In the rows, 128 means zero.
Each path below is one point turned by a fixed rotation once a step. After each direction that follows a path, write how fast that rotation turns it, in degrees each step (0 if it stays still).
Each turn is a multiple of 5 degrees from 10 to 175, or 0.
Rotation 1:
[137 136 119 125 132 130 118 135 128 135 123 127 111 129 154 129 136 146
 119 127 134 120 116 121 130 120 122 128 117 135 127 140]
[135 143 121 122 127 131 128 123 131 135 112 131 110 134 148 121 143 131
 116 127 127 122 108 122 125 125 118 124 133 132 122 132]
[141 137 120 132 137 131 123 138 130 134 122 142 115 129 146 128 134 141
 118 120 135 122 109 121 130 120 116 129 120 128 122 138]
[133 137 123 120 129 126 128 128 123 133 114 131 113 129 152 129 142 137
 105 129 127 125 109 122 128 124 128 132 126 133 126 135]
[140 135 116 122 132 131 123 137 135 137 117 132 109 131 148 124 139 136
 124 127 132 117 115 124 130 120 114 122 120 134 127 141]
[134 146 124 129 130 132 122 122 126 133 120 130 114 134 151 124 138 142
 114 123 132 125 107 118 125 125 122 129 130 130 120 131]
[140 132 119 125 135 128 131 138 131 134 113 145 113 128 144 127 140 131
 113 124 129 122 107 125 131 121 117 127 123 129 124 139]
[135 138 122 124 131 129 120 132 124 133 122 125 113 130 155 130 137 146
 113 128 133 122 113 120 129 122 126 131 119 134 127 138]
[137 140 119 120 128 130 128 129 134 136 111 132 109 133 147 120 143 128
 119 127 128 120 111 124 127 123 115 121 130 132 125 136]
[139 141 122 134 136 132 120 133 128 133 124 137 116 131 149 128 134 145
 118 120 136 123 108 119 128 122 118 129 122 128 121 136]
[134 135 122 119 130 126 131 130 126 133 110 136 113 129 148 128 143 132
 105 129 127 125 107 124 128 123 126 131 127 132 125 135]
[139 135 117 124 133 131 120 138 132 136 121 129 110 130 151 127 137 142
 122 126 134 118 116 123 130 120 117 125 117 134 127 142]
[134 146 123 125 128 131 125 121 128 134 115 129 113 135 150 122 141 136
 114 125 130 124 107 120 124 126 121 127 133 131 121 131]
[141 134 119 129 136 130 127 139 131 134 118 145 113 129 144 127 137 136
 116 121 132 122 108 124 131 120 115 127 121 128 123 139]
[133 138 123 121 129 127 124 128 122 132 118 127 114 130 155 130 140 143
 108 129 131 124 111 120 129 123 129 133 123 135 126 136]
[139 136 116 121 130 130 127 134 135 137 114 133 109 132 146 122 141 131
 122 127 129 118 114 125 128 121 113 121 125 133 126 139]
[136 145 123 132 132 132 120 127 126 133 123 133 115 132 151 127 135 145
 116 121 135 124 107 118 127 124 120 130 126 129 121 133]
[127 128 128 124 126 126 134 125 129 128 121 129 127 129 126 126 132 120
 125 130 124 129 126 130 127 129 128 127 133 128 128 126] : 160
[124 124 132 128 131 134 124 126 132 126 123 126 127 122 128 128 132 132
 128 123 126 126 124 131 128 129 128 127 127 126 129 127] : 0
Rotation 2:
[139 134 129 127 123 134 142 109 140 114 122 145 114 125 146 130 123 154
 138 122 134 124 129 135 116 118 126 112 130 129 120 125]
[137 131 118 126 115 127 137 109 141 111 124 148 121 127 143 130 122 152
 135 119 135 130 130 134 116 116 127 114 136 127 120 128]
[134 130 117 117 117 123 136 110 138 108 126 145 131 128 137 131 122 148
 138 119 137 129 130 139 106 119 131 116 134 127 120 127]
[132 132 123 111 122 129 145 112 135 113 125 141 129 130 137 132 124 148
 142 124 137 126 130 144 104 122 133 113 130 132 123 121]
[133 132 122 113 120 134 150 114 134 119 122 141 119 130 139 134 125 151
 139 129 133 125 130 144 116 121 133 108 133 134 124 120]
[136 127 117 116 113 128 144 113 137 120 123 143 120 127 139 138 123 152
 137 130 127 126 132 142 124 118 132 105 137 129 117 125]
[137 124 121 114 116 120 136 110 138 117 127 141 126 122 137 140 122 150
 139 129 128 122 134 142 118 119 130 107 132 122 110 128]
[137 127 133 114 126 125 138 108 138 115 128 139 124 121 139 137 123 149
 143 127 132 117 132 141 111 121 128 109 125 123 112 126]
[138 132 134 122 127 133 142 108 139 116 124 142 115 123 144 133 124 153
 141 125 133 120 129 137 115 120 127 110 126 127 117 124]
[139 133 124 128 119 131 138 109 141 114 123 147 115 125 145 131 122 154
 136 121 133 126 129 134 119 117 125 112 133 127 120 128]
[137 130 118 123 115 123 134 108 141 109 126 147 126 127 140 130 121 150
 136 118 136 129 131 135 111 117 128 115 135 125 118 129]
[133 131 122 115 121 125 139 110 137 108 126 143 131 129 138 130 123 148
 140 120 139 127 130 141 103 121 132 116 131 128 121 124]
[133 133 123 113 123 133 149 113 135 115 123 141 124 131 139 131 124 150
 140 125 137 126 129 143 109 122 133 112 131 134 125 120]
[135 131 117 116 114 132 148 114 135 120 121 143 120 130 140 134 124 152
 137 129 130 128 130 143 121 119 133 107 136 133 123 122]
[136 125 116 114 112 123 139 112 137 118 125 142 125 126 137 139 122 150
 137 129 127 125 133 142 122 118 132 106 137 126 115 127]
[136 125 126 111 120 121 137 110 137 116 127 139 128 122 136 139 123 148
 142 128 130 119 134 143 114 121 131 108 129 123 111 126]
[137 129 135 116 128 130 142 109 137 117 126 139 120 122 141 136 124 151
 143 128 131 118 131 141 113 122 128 108 125 126 114 124]
[128 125 128 122 127 127 130 130 126 133 128 125 128 127 126 133 129 128
 129 134 123 125 130 132 133 129 130 123 128 127 125 127] : 40
[129 131 127 133 127 134 132 129 128 132 125 130 120 129 132 127 128 131
 126 129 126 130 127 127 135 127 127 126 130 131 131 127] : 85
